In each game, the first row plays the second. By how much does the first row win? 15 means about a draw, 30 a big win and 0 a big loss. Wins can go round in a circle. Each row has two weighted sums of its numbers, A and B, taken from their middle values. A row wins by its A times the other's B, less its B times the other's A.
[ -82 -127  113   37   51  113 -127   62  127   -1 -122  -64 -127   41
  111 -102 -127  127  107  127]
[  7   7 -14  -1  -4 -10  27 -13 -17  -2  21  -8  27 -28 -17  40  22 -17
 -26 -21] >> 10
[ 18  29 -17 -26  -9 -12   8   5   9 -11 -19  26  -1  10 -13   4   0  -6
  13   2]
[-25 -34  28  64 -20  57 -55  34  22   6   5 -48 -11 -18  30 -17 -38  37
 -22  50] >> 20
[ 11  27 -36 -13 -12 -17  15 -11 -13  -2  12   0  11   8  -7  10  23 -23
  -2  -7]
[ -57  -66   10  -34    6   12  -60   -5   82   23  -83   14 -100   47
   55  -58  -50   48  102   50] >> 9
[ 20  12 -12   1   2 -12  18   9 -22 -12  10  -7  17   5 -16   7  14 -16
  -2 -11]
[-14  -4  -7 -47  15 -29  -4 -25  19  -8 -42  20 -41  40  -2 -21  -5  -1
  56  -7] >> 11
[ 21  24 -14 -16  -9 -20  20  -8 -21 -10  -3   1   7  12 -11  -5  18 -26
  -5 -20]
[  2  28 -42 -40 -14 -20   0 -21  -7  -5   4  30   0  10 -24   3  22 -38
  -5 -22] >> 13
[  5  17  -5   8  -6 -12  21  -8 -12  -4  25  -4  19   4  -2   5  16 -24
 -18 -23]
[ -8  21 -10  -9  11 -19  33 -14 -19   0   9  -1  25 -18 -14  35  18 -10
  -1 -21] >> 15
[  2   7  -9   8  -1  -8  19  -2 -17  -5  24   1  22   3  -2   2  16 -25
 -10 -25]
[ -8 -33  -7  25 -21   3  -2   2 -30  24  26 -12  16 -24   5  36  21   4
 -37 -11] >> 12
[ 12   8 -35  -4 -19 -12   1   4 -32   1  24   6  18  -9  -6  14  29 -26
 -26  -9]
[-43 -34 -20 -69  14 -20 -19 -28  63  22 -69  39 -86  49  25 -42 -19  25
  96   9] >> 19
[ 12  16 -32  -2 -18 -12   2 -11 -16   6  21  11  12   0 -13  11  21 -21
 -16 -17]
[ -1  14  11  10  20  -9  19   4 -11   5   9   1  25 -22  -9  23   2   5
 -12  -9] >> 15
[ -57  -72  -14  -56    1  -11  -33  -27   62   21  -85   26 -114   60
   48  -44  -29   35  102   23]
[ 21  29 -29 -45  -4 -24  11 -27  -3 -13   6  31  -8  11 -22 -11  17 -31
  10 -17] >> 18
[  1 -18   7  33 -13  20 -32  13   5   9   5  -3 -11 -11  14  -5 -11  13
 -12  20]
[-31 -43   4  39  -8  19 -17  15 -18  30   9 -35   8 -30  18  23  14  11
 -25  -2] >> 14
[  3  29 -11 -18   6 -19  28 -16  -9  -2  -5   8  20 -12 -12  11   9 -10
  18 -17]
[  5  17  -1   3  10 -19  25  -2 -13  -3  14   2  17  12   7 -12   9 -23
  -7 -25] >> 14
[ 27  35  -4 -13   2   4   1  10 -11 -18  16  15   9  -6 -17   3  -5  -5
  -7   1]
[ 13  21 -35 -24 -11 -16  15 -24  -7   5   9  23   6   3 -10   6  18 -25
 -10 -15] >> 12
[ -7 -36  12  15 -20  34 -43  28 -10 -13  -6 -39 -32   6  13 -14 -12  10
   0  21]
[-15 -18  21  43   1   8  -5   4  -8   4  21 -19  28 -36  -8  40  -2  10
 -40   1] >> 17
[  3  11  -2  11   2  -9  25  -8 -16   5  18 -13  33 -26 -14  43  15 -12
 -21 -18]
[  3  27  -2 -42  29 -49  26 -27  17 -11 -25  40 -11  27   0  -6   0 -11
  41 -31] >> 17
[ -5  12   0   1   6 -21  19 -19  -1   4  -8  -3  26 -17 -15  15  14  -3
  15 -17]
[  7   7 -20  17 -12  -4   5  -8 -31  18  16   1  19 -12  -9  13  20 -10
 -26 -10] >> 12
[-29 -11 -16 -56   4 -17 -12 -20  47  19 -76  37 -60  34  17 -31 -18   8
  66   5]
[-14 -11 -12  -3   4 -12  20 -12  -8   4  -9 -10  15 -16  -3  13  10  -6
   0 -15] >> 21
[-31  -9 -26 -73   0 -26  -5 -27  53   8 -59  35 -70  35  21 -26  -8   3
  67   4]
[ -9 -23  34  57  -8  50 -55  38  18  -5  14 -38 -14 -16  25 -11 -30  27
 -32  47] >> 18
[  2 -41 -30  15 -35  -6 -17   1 -21  25  31  -8  -6  -2  -7  22  24  -6
 -30  -2]
[  1  22 -10 -15  -1 -23  27 -11  -4 -12  10  10   6  19 -18  -9  14 -29
   1 -24] >> 10
[ -8 -10  20  44   0  22 -10  19 -10   2  22 -30  29 -43   1  27 -10  14
 -29  11]
[ -7  20 -11 -13   0 -22  27 -19 -21  -1   1 -12  24  -7  -6  24  18 -14
  -6 -19] >> 15
[ -61  -82   26  -31   -4   57  -83   20   95    5  -89   -8 -125   42
   59  -81  -83   68  103   82]
[ -4  13 -10   3  -8 -12  12  -6 -27  -1  28 -18  36 -21 -20  44  21 -12
 -24 -20] >> 16
[  6   5 -30   1 -29 -12  -3  -8 -18  19  37  13   3   6  -5  11  27 -23
 -17 -17]
[ 11  10  -2 -27  17   5  24 -14  -8 -13   7   4  13   9   2  -2  13 -17
  -6 -20] >> 17
[ 44  52  66   9  32  27   6  33   5 -51  -7  19  38 -63 -23  27 -41  36
 -23  28]
[-12  17   0 -18  -4 -10  27 -17 -21 -10   6  10  24 -14  -8  18  14 -19
  -8 -19] >> 13
[  8   1  60  46   7  48 -33  49  17 -28  -3 -14   2  -9  10 -37 -44  36
 -18  44]
[ 12  11 -25 -15  -7 -25  15 -21   4  11  -3  29  -4   4 -12   8  16 -15
   3 -15] >> 15
[  8   0  -8   7 -15  -8   9  -1 -34   8  13 -16  11  11  -1   3  18 -21
 -15  -9]
[ 16  12   4  29 -11   1  15  18 -36  -1  19 -16  26   3 -14   9  12 -15
 -20 -11] >> 19
[ 12   6 -26  -7 -21 -16   7 -17 -14  -1  22   6   9  -3 -19  17  26 -22
 -31 -18]
[-30 -91 -27  33 -49  15 -48   1  -8  46  21 -19 -46   2  29  23  23  19
 -25   5] >> 13
[ -4   5 -10  -4  -9 -11  29 -18 -25   2  14   0  34 -18 -10  25  19 -17
 -15 -25]
[ 10  20 -35 -34 -11 -25  17 -24   1   4   3  23  -1   9 -12  11  16 -21
   7 -15] >> 21
[ -7  19  -8  -5  11 -16  23 -22 -13  -3  -5  -2  35 -11 -15  29  13 -12
 -10 -23]
[ 21  45  25  -1  27   0  25  -1   9 -30  -1  13  17  -4  -8 -19 -13  -4
   1   1] >> 11
[ 14  32   0  -4  26  15  -7  27  20 -14 -30  15   2   0  -4 -14 -26  15
  13  22]
[ 11  -7  57  46  20  36 -16  40  21 -22  14   1   7   1  17 -24 -37  32
  -2  34] >> 13
[-13 -54  -9  14 -34   0   2 -10 -27  20  12 -22   8 -29  -1  44  26   9
 -32 -15]
[ 21  17 -10  -5 -15   5   2  14 -20  -1  37  22  18 -15 -27  14  12   4
 -22   0] >> 19
[ 17  14 -26   9 -16 -14   7   2 -15  16  24   5  20 -21 -15   8  12 -14
 -23  -5]
[  5  -6 -21  27 -16 -11  -1 -10 -23  23  34   3  16  -9  -9  14  23 -13
 -27  -9] >> 14
[ 18  16 -18 -12   0 -20  21 -14 -25  -1   3   1   5   8 -18  -5  16 -20
 -11 -21]
[  9  10 -14 -29  18 -11  20 -12  -6  -8   2  -2   7   8  -9  -3  20 -15
  -4 -33] >> 10
[ 20  27  -8 -21  -3 -11  22   3 -14 -19 -10  -8  13  14 -13  -9  19 -18
   7 -15]
[ 20  13 -14   9  -8   0   1   4 -20   2  32  12  17 -11 -24  23  12  -2
 -26  -1] >> 15
[  7  12 -31  -9 -29 -13  19 -10 -10   4  23   5  10   5 -10  15  26 -23
 -15 -12]
[  1  15 -32 -51   7 -42   4 -23   4 -10  -5  39 -20  22 -20   9  21 -21
   7 -22] >> 13
[  8   6  33  38  22  11   0  11  -8  -3   8 -15  38 -33  -4  34 -12  21
 -23   2]
[-14 -43   7  31 -13  -6  -7   2  -9  38  37 -11  -1   5   1  27  16  -2
 -22 -21] >> 11
[  3  16 -12   0  -6 -12  27 -11 -19   0   8  -3  33 -13 -18  38  15 -17
 -12 -20]
[ 20   8  42  33  24  24  10  28 -14 -23  17 -14  42 -47 -11  26 -17  21
 -39  18] >> 23
[ 19  54  -6 -48  -3  -6  15  -6  10 -33 -24  37  -5  -1 -14 -15  -8  -7
  16   8]
[-40 -28   2 -29   1   6  -6  -9  33   3 -59 -13 -42  13  29 -13 -14  25
  49  10] >> 20
[ 27  27  66  44  37  41 -11  54  12 -26  -7  -2  40 -57 -18   9 -48  50
 -23  37]
[ -5  -1  -2  31   3   4  11  -2 -24   9  19 -11  36 -11   2  30   9  -5
 -27 -14] >> 10
[  2  13 -32  -1 -18  -9  15 -12 -20  13  23  -9  19  -1 -13  16  24 -23
 -14  -7]
[-10  23 -10 -33   8 -32  39 -29  -2  -2 -16  17  12  -1 -20  32  10 -14
  12 -24] >> 22
[  2 -52  53  53 -27  76 -78  55   0 -22  20 -62 -25  -7  23 -34 -39  36
 -39  50]
[-51 -59  18  67 -17  71 -79  43  22  12   4 -59 -29 -10  46 -28 -37  34
 -27  57] >> 12
[ 22  30  31  22  18  25   8  22 -11 -23   4  -6  42 -38 -25  19 -17  14
 -44  13]
[ 25  25  16   3   8  14  -9   6  18 -13 -17  14   8  -1   1 -12 -21  15
  -3  21] >> 14
[ 15  33 -39 -44  -9 -26  10 -22 -11  -6   6  35  -9  14 -18  -7  19 -27
   6 -17]
[  7   8 -16  22 -14  -4   8 -10 -14  24  27   1  25 -13  -2  22  18 -11
 -31  -4] >> 16
[ 10  15  -6  -6 -13  -9  33 -22 -21   4   4  -6  31 -24  -7  30  18 -18
 -15 -24]
[ 17  20  -5  -8   3  -9  22  -5 -30 -15   0 -11  13   8   0   0  19 -23
  -8 -18] >> 16
[ 16  18   5   0  10 -12  28 -11  -3   6   7   8  16  16  -1 -14   8 -18
 -21 -23]
[-16 -35  66  31  18  55 -40  40  36 -20 -46 -32 -14 -18  13 -23 -61  57
  14  54] >> 23
[ 20  -5  19  16   7   1  -6  11 -16 -12  10 -14  11   6   3  -7  -2   2
   7   2]
[-17 -39  28  44 -10  21 -23  17 -10  11  29 -25   3  -4  19 -10  -2   9
 -31   2] >> 13
[-28 -69   0  19 -27  15 -13  -2 -24  16  33 -20 -13 -24   4  43  25  14
 -33  -7]
[ 13  14 -35 -24 -10 -22   5 -21 -10   0  22  30   4  11 -11  15  18 -29
 -12 -15] >> 22
[-37 -42   6  -9   2  -1 -15   1  19   4 -51 -12 -46  33  27 -19 -10  20
  53   9]
[ -9   7 -14 -19   6 -18   1   0  32   2 -11  20 -19   8   0   1  -4   2
  24  -2] >> 23
[ 10  33  -8 -13 -15  -6  10 -10  -4  -8   5  11   9   4 -16  -2   4 -14
  -8   4]
[  6  21 -15  -8  -4  -8  31 -14 -25  -5  18  -4  30 -21  -8  10  10 -18
 -19 -20] >> 9
[ 12  11   0 -20  15 -16  14  -1  -2  -4 -30  14 -13  20   2 -17  -2  -6
  40  -5]
[ 11   9 -21   6  -6  -3   7   0  -9   5  19   5  17 -13   0  22  19 -16
 -16 -10] >> 16
[-10   5 -23 -10 -14 -25   3 -16  15  25 -17  17  -4   4  -2   4  10  -3
  27  -3]
[ 10  15 -37 -11 -17 -16   4 -18 -15  -4  10  17   6  -2  -9  20  21 -31
  -7 -20] >> 19
[-29 -86  68  66  24  84 -59  61  28   2  -9 -56 -29  12  49 -32 -50  74
 -11  58]
[ 13  15 -24  -5  -7 -17   7 -18 -10   6  15   6   9   2  -4   7  22 -18
  -8 -15] >> 7
[ 16  17 -13   5  -1 -13   2  -3 -10  -1  20  14  22  -7 -10   5  10  -8
 -26   0]
[  1  16  -1 -10  -1 -12  27 -23 -18  -2  -4  -9  25 -15 -17  16  13 -13
 -15 -16] >> 16
[ -2 -14 -32  -7 -26  -6  -6  -2   4  19  -6   8 -14   9   8   0   8  -7
   0  -4]
[-12 -13 -24 -42  -3 -13 -17 -22  34   1 -20  26 -45  16   3 -10  -2   0
  35   3] >> 23
[-16  -2   1 -35  16 -25   8 -13   7   0 -30  20 -26  49   1 -19  -4   0
  49  -9]
[  2 -10  -9  -1   2  -9  17 -14 -17   8  16 -16  26 -24  -6  43  22 -10
 -23 -25] >> 20
[  1  18 -24 -44   1 -30   6 -36   3  10 -11  30 -10  12 -17  -4  11 -21
  26 -16]
[  8  -9  31   9  21  22 -28  27  12 -20 -27  -9 -23  13   2 -35 -29  25
  22  24] >> 19
[ -3  -1  12  32  -4   5  16   4 -16   7  20 -24  47 -32  -3  26   6   4
 -27  -4]
[ 14  14 -30  15 -14 -10   1 -16 -27  17  27   2  16  -5  -7   6  21 -16
 -13  -8] >> 21
[-22 -11 -31 -35  11 -29  -4 -22  28  15 -46  28 -33  28   7 -13   4  -6
  50  -6]
[-54 -80  42  -1   5  42 -76  17  81   8 -38 -16 -79  38  54 -58 -55  47
  66  51] >> 20
[ 10  28 -12 -14  -1 -22  16  -7 -30 -18   6  -1   7  11 -20 -10  16 -24
   3 -21]
[ 19  22 -26 -10  -8 -10  15 -17 -23  12  14  15  13  -5 -15   6  21 -22
 -21 -18] >> 10
[ 13  13 -17  10  -7  -2  14   7 -30  -6  12  -5  16   7 -24  10  18 -23
 -17 -20]
[ -1  25 -40 -43  -7 -38  12 -32  -6  -2 -10  43 -11  20 -22   8  12 -23
  31 -20] >> 22
[ 14  22 -30   4  -6 -17   4 -16 -17   7  20  28   9  -2  -2  13  18 -19
  -1 -11]
[ 18  -6 -26   8 -29 -14  13  -3 -32  23  39  14  16 -20 -19  27  27  -2
 -36 -13] >> 11
[ 11  14 -21   4  -9 -15  17  -9 -21  17  18   9  22   0  -9  13  21 -15
 -17 -14]
[  5  21   1 -14  -1 -14  26  -8  -9   1  17   2  17   4  -7  -5  15 -25
  -6 -27] >> 14
[ 26  15  -3  18 -14  -6  13  -1 -37  -6  27 -12  20 -16 -21  -2  25 -14
 -25 -19]
[ 71  41  74  28  31  40  -2  51  -6 -52  24  27  28 -41 -36  12 -37  41
 -38  42] >> 17
[  3  12   3  -5  15 -14  28 -14 -15  -7  19 -11  13   2  -3   7  20 -20
  -5 -25]
[ 12 -10  15  22  16   6  12  12 -22   8  41 -29  28  -6   6  15  17 -10
 -37 -20] >> 15
[  6  21 -19 -43   5 -36  19 -24  -8  -7 -14  21 -16  11 -28  -5  14 -14
  40 -27]
[ 12  -7 -24   8 -25  -2   5 -11 -26  13  44   2  20  -3 -23  22  26 -23
 -40 -16] >> 15
[ -7  -5  -1 -41  21 -30   9 -13  26  11 -49  23 -36  32   2 -14  -6   7
  70  -4]
[  6  10 -12   9 -18 -11  11 -14 -14  13  24   1  21  -6 -12  18  20 -23
 -22 -14] >> 14
[  8  25 -41 -38 -24 -15  15 -30  -3   2   7  24   0  10 -18   0  20 -25
   4 -14]
[ 11  21  -3   2   5 -19  29 -20 -13  -1  22   8  22  16  -9  -5  15 -28
   3 -25] >> 20
[ -8 -18   2  31  -9  11   2   1 -18  19  20 -23  28 -27  -5  27  16   3
 -37  -6]
[ 20  16   2   3   2  -7  14   4 -24  -6   7  -6   7   1  -8   2  12 -10
  -5 -13] >> 12
[ 24  27 -15 -17  -9  -7   9  -8 -14  -6  19  20   9 -11  -9   9  15 -18
 -25  -8]
[ 20  10  -3  -4   2 -10  18   5 -32  -8  -2 -10  13   5  -2 -17   6 -16
 -10 -17] >> 12
[ -14  -60  127  122   66  127 -107  127  104  -45 -110  -33  -48  -18
   80 -104 -127  127   45  127]
[-19 -64  15  42 -35  18 -24  21 -29  11  22 -49 -17   2  23   3   5  16
 -28  10] >> 4
[-33 -44  -2 -34 -11  19 -47  -6  48   5 -32  -3 -65  21  28 -25 -29  28
  37  39]
[ -51  -81  118   68   59  109  -84   92  102   -9  -90  -53  -72   10
   84  -90 -121  125   54  118] >> 19
[ -5  14   4 -30  12 -38  18 -24  25  -8 -20  25 -13  35  -3 -22  -1  -6
  34 -18]
[ -4 -11  -3   5  -4  -6  18  -8 -26  -2  26  -7  20 -19 -12  37  24  -8
 -32 -24] >> 16
[  4 -18  -2   6   0   2  16  -4  -6  17  18 -10   1   8   6  -1  24  -3
 -19 -17]
[  1  10   1  13 -14  -8  19 -16 -30  -3  35 -10  40 -21 -12  43  23  -8
 -31 -23] >> 21
[ 21  -4  -5   4   6   4  22  -6 -28  -3  38 -23  23   6   2  12  24 -10
 -34 -19]
[  5  22   2   1  13 -16  25 -11  -3  -6  12   0  20  11  -3  -3  11 -24
   2 -21] >> 18
[ 16  29 -32 -24  -4 -16  13 -12  -6   1   2  13  15  -6 -11  11  14 -25
  -2 -15]
[-36 -61  21  38 -14  31 -28   9  -2  32  29 -43   0 -22  11  25   3  27
 -31   8] >> 22
[  0   9 -27 -49  17 -41  16 -35  21  17 -26  47 -37  14  -4   4   8  -4
  48 -18]
[ 31  31   4   3   3   6  -5  13  10 -24  15  17   8 -17 -14   6 -11   2
 -24  16] >> 11
[ 14  33 -36 -27 -13 -26  13 -23   6  -7   8  19   3   9 -13  -3  15 -33
   1  -6]
[  5   4  36  38  18  22  -4  14 -10 -16   8 -30  37 -40  -1  19 -11  13
 -28  10] >> 13
[ -9 -41  17  53  -3  43 -31  28 -10   6  23 -72   0  -2  44 -12 -11  14
 -28  11]
[ 14   3 -32  -3  -4 -16   1 -17   2  17   6  15   8   5 -16  11  12 -12
  -7  -5] >> 10
[ 25  24  35  30  17  21   9  22  -9 -21  14  -1  41 -44 -22  28 -17  18
 -42  11]
[-40 -29 -18 -76   5 -24 -24 -35  64  15 -67  46 -94  57  21 -46 -17  11
  91   6] >> 12
[ 39  12  32  36  15  24 -15  29   5  -9  30  19  23 -33 -19  30 -19  29
 -49  26]
[  2   8 -26   5 -11 -24   6  -5 -13  15  25   9  19   3   1  -2  25 -14
 -24 -14] >> 20
[ 23  10 -32  -7 -16 -11   5  -4 -17  -2  39   2  12  -8 -15  26  26 -26
 -34 -15]
[ 24  13  31  18  25  -3  14  18 -15 -15  26  21  19   4  -6   3  -9  12
 -14  -5] >> 4
[ 33  39  46  -9  35  33  16  31   5 -25   0  13  18 -18  -3  -1 -17  12
 -21  11]
[  1  24 -36 -26 -15 -17  15 -17  -5   1  14  20   4   1 -18   8  23 -31
  -6 -13] >> 2
[  7  29 -28 -26  -4 -21  20 -22  -4   7  -1  16   3   1 -16  -1  18 -30
   1 -17]
[  9  27 -26 -50   0 -51  17 -35  19   2 -10  40 -14  21  -7   0   8 -16
  40 -15] >> 6
[  7  14 -33 -38  -7 -27   6 -21   9  11  -6  36 -15   8 -16  14  14  -8
  24 -11]
[  3 -17  -2   6  -8 -11  14   5 -33  14  43 -10  19 -39 -18  51  29  -6
 -41 -24] >> 14
[ -3  20   2 -32  36 -44  22 -31  27   2 -17  33  -7  25   0 -20   1  -5
  45 -26]
[ 15  35 -33 -28  -9 -16  19 -20  -9  -6  -5  19   8  13 -14  13  16 -28
   2 -12] >> 13
[  6  34  -8 -31  -4  -9  35 -24  -9 -22  -4   4  19 -20  -7  10  12 -21
 -10 -17]
[  5  23 -28 -25  -3 -23  10 -16   2  10  -9  26  -4  18 -11   3  13 -14
  22 -15] >> 22
[  6  13   0  -7  -2  -6  29 -22 -11  -7  17  -7  28 -13  -9  23  17 -12
  -7 -22]
[-28 -22  16 -61  14 -17 -14 -26  65  -1 -69  31 -69  56  17 -53 -26  13
  88  -4] >> 19
[-18 -23  24  41   0  29 -12  11  -8   2  21 -40  20 -39  12  27 -10  14
 -30   5]
[ -4  24  -5 -24   4 -25  22 -23  10 -12   8  21   4  18 -10 -14  11 -32
  10 -22] >> 15
[ 12  31   2 -31  19  -4  34  -3 -11 -27 -10  12  19 -12 -18  17  -3 -15
  -7 -10]
[ -1 -14   4  26 -10   4   0   6 -24  -4  33 -15  15   5   0   2  21 -21
 -29 -14] >> 14
[-23 -32 -31 -15  -8  -5  -9 -21   5  32 -19   8 -29  24   9  -6   4   2
  31   6]
[ 18  14  -4  -9  -1  -9  12   8 -38 -12  12  -2  16  10  -8   2  18 -25
  -6 -14] >> 16
[  6  21 -31 -11 -12 -18  10  -7 -17   4   8  17  10   4 -10  13  21 -22
  -9 -10]
[ 12   5 -23  15 -23 -11   1  -8 -34   6  28   4  19 -14 -21  25  22 -16
 -27 -14] >> 14
[ 26   0  14  27  -4   4  -2   5  -7 -18  35   2  20   3 -15  -1   3 -13
 -27  -9]
[  2  -6  -7  34 -21   4 -13   6 -15   9  15   1  13 -11  -3   8  -1   0
 -18   8] >> 16
[-68 -69  36 -24  23  12 -44  -1  75   8 -80  -2 -76  14  37 -26 -51  59
  90  41]
[  9  -2 -11  32  -6  -4   5  14 -38  11  34 -24  20  -5   5  13  19  -6
 -22 -16] >> 12
[-10 -19   9  37  -2  -9   2  -3  -5  17  35 -22  13   0   3  -6  14 -10
 -17 -16]
[ -9  -8   1 -64  12 -26   6 -27  22 -18 -48  41 -60  41   0 -35  -8  -1
  59 -12] >> 15
[  0  13  -1  -1  -6  -9  24 -18 -16  -5  13 -15  31 -33 -25  27  14 -17
 -14 -20]
[ -1  21 -13 -22  -4 -17  31 -18  -9  -7   0 -12  24 -22 -10  17  15 -18
  -4 -21] >> 15
[ 10  -7  -4   2   6 -14  21  -7 -16  10   9 -10  11  12  10   4  15  -4
  -6 -22]
[  4  18 -31  11 -18 -15  11  -4 -11  18  16   3  23   4 -15  12  24 -16
 -14  -4] >> 15
[ 14  14 -33  -4 -18 -16  13  -8 -21  14  15   5  22  -5  -4  14  28 -29
 -13 -14]
[ 10  39 -30 -42 -16  -7  19 -16   3  -7  -5  28  -2   4 -10  -7  10 -30
  14  -8] >> 25
[ 13   3  -2  -4   1   7  20   0 -25 -10  26 -11  19  -7  -4   7  19 -13
 -38 -19]
[ 14  15 -47 -28 -17 -21   7 -25  -4  11  15  35  -1   7 -21  12  25 -29
  -5 -17] >> 10
[ 14  13   5   2   7 -20  24  -7  -9  -3  21   7  17  12  -1 -11   8 -24
  -3 -18]
[  -8  -40  127   91   47  114  -89  116   65  -40  -74  -45  -12  -49
   46  -45 -127  127    8  124] >> 12
[ 35  31  52   9  33  22  15  32  15 -35  11   2  23  -7  -7  -9 -22  21
 -22  12]
[  6  11   5  22   7 -11  18  -8 -25   6   9  -6  39 -27  -6  37  14  -8
 -33 -13] >> 18
[ 11  11   0  12  -7  -9  12   9 -29  -2  23 -13  17  -9 -18   1  17 -11
 -28 -15]
[-40 -45 -26 -69   0 -13 -26 -33  67  20 -62  38 -92  50  36 -40 -18  16
  91  13] >> 12
[-31 -29  16 -25   7  -5  -3  -3  27   7 -45  -7 -58  25  23 -32 -19  15
  52  10]
[-44 -39   4 -22  22  13 -39   5  63  10 -63  11 -71  31  33 -40 -38  41
  78  45] >> 12
[ -70 -127    0   57  -60   72  -95   39  -14   35   38  -96  -88   14
   53  -12    1   35  -23   34]
[  0   2 -26 -35   5 -29   2 -32  29  22 -21  21 -25  24  -6 -10  -1  -3
  37  -3] >> 13
[  3   9 -22  17 -12 -12   6  -7 -26   5  30   0  19 -12 -22  22  25 -16
 -31 -14]
[ -8  14   1   0  -9 -20  20 -10 -14  -6  18   9  15  15 -16  -8  14 -26
 -10 -27] >> 18
[ -5   1 -16  -2 -12  -8  13 -17 -14  16   1 -12  20  -8  -5  24  16  -4
   2 -13]
[ -3 -15   3  -1 -14  29 -35  27  18 -14 -16   1 -17   7  22 -21 -19  26
  20  32] >> 14
[ -4  14   2 -20  11 -26  24 -17   9  -9  -9  25   0  23  -6 -13   8 -19
   9 -29]
[ 13  35 -28 -38  -2 -11  18 -19  -1 -17   7  24   4   6 -12  -4   7 -18
   6  -4] >> 19
[ 11  -3  -1  -8  -2  -9  21  -6 -19  -4  32 -12  17   1 -10  11  22 -24
 -31 -22]
[  1  40   7 -37  17  -8  37 -15   2 -17 -34  26  21  -7  -5   7  -1 -12
   8 -10] >> 15
[ 10 -20  71  74  17  73 -59  69   5 -31  23 -45  -3 -32  24 -12 -55  58
 -24  63]
[ -7  17 -31 -46   2 -30   8 -34  10  13 -32  43 -24  21  -5 -17   6 -13
  39 -14] >> 19
[ 14  13 -20   7  -3  -9   4   6  -3  12  26  11  18   0  -6   6  19 -10
  -5  -4]
[ -9   7 -25 -57  25 -47   5 -41  47  10 -45  53 -46  31   2  -9   0  -3
  69  -6] >> 14
[ 10  19 -32 -11 -13 -19   9  -9  -6   1  10  14  14  10 -11   8  22 -23
   7 -13]
[-22 -29  17  60 -11  53 -57  39  24  15  15 -46  -7 -18  30  -7 -29  26
 -18  41] >> 23
[ 18  13 -10  -4 -14  -1  -6   2 -31  -2  30  23  13 -20 -14  25  13   4
 -32  -2]
[ 33  56  23 -26  29  -1  25   9   9 -36 -22  23  25 -28 -28  18 -17  10
  -1   4] >> 15
[-50 -50   6 -22  21 -13  -8 -12  34  25 -45  -2 -63  54  42 -36 -15  17
  60   0]
[ 55  53  54  20  22  34 -11  32   7 -50   4  30  19 -51 -28   4 -42  36
 -25  39] >> 13
[-20   4  37 -13  41   8  -5  13  48 -19 -49   3 -30  34  27 -49 -41  23
  52  20]
[ 22   2  18  24   5 -11  13   2  -8   1  39  11  22  -9  -8   6  12  -6
 -21 -19] >> 19
[  6  19   6 -17   5  -3  29 -17 -20 -17   2  13  22 -21 -27  23   2 -11
  -3 -15]
[ 20  20 -29 -17 -20 -20  23 -13  -4  -3  10  15  11   3  -7   2  17 -29
  -2 -12] >> 23
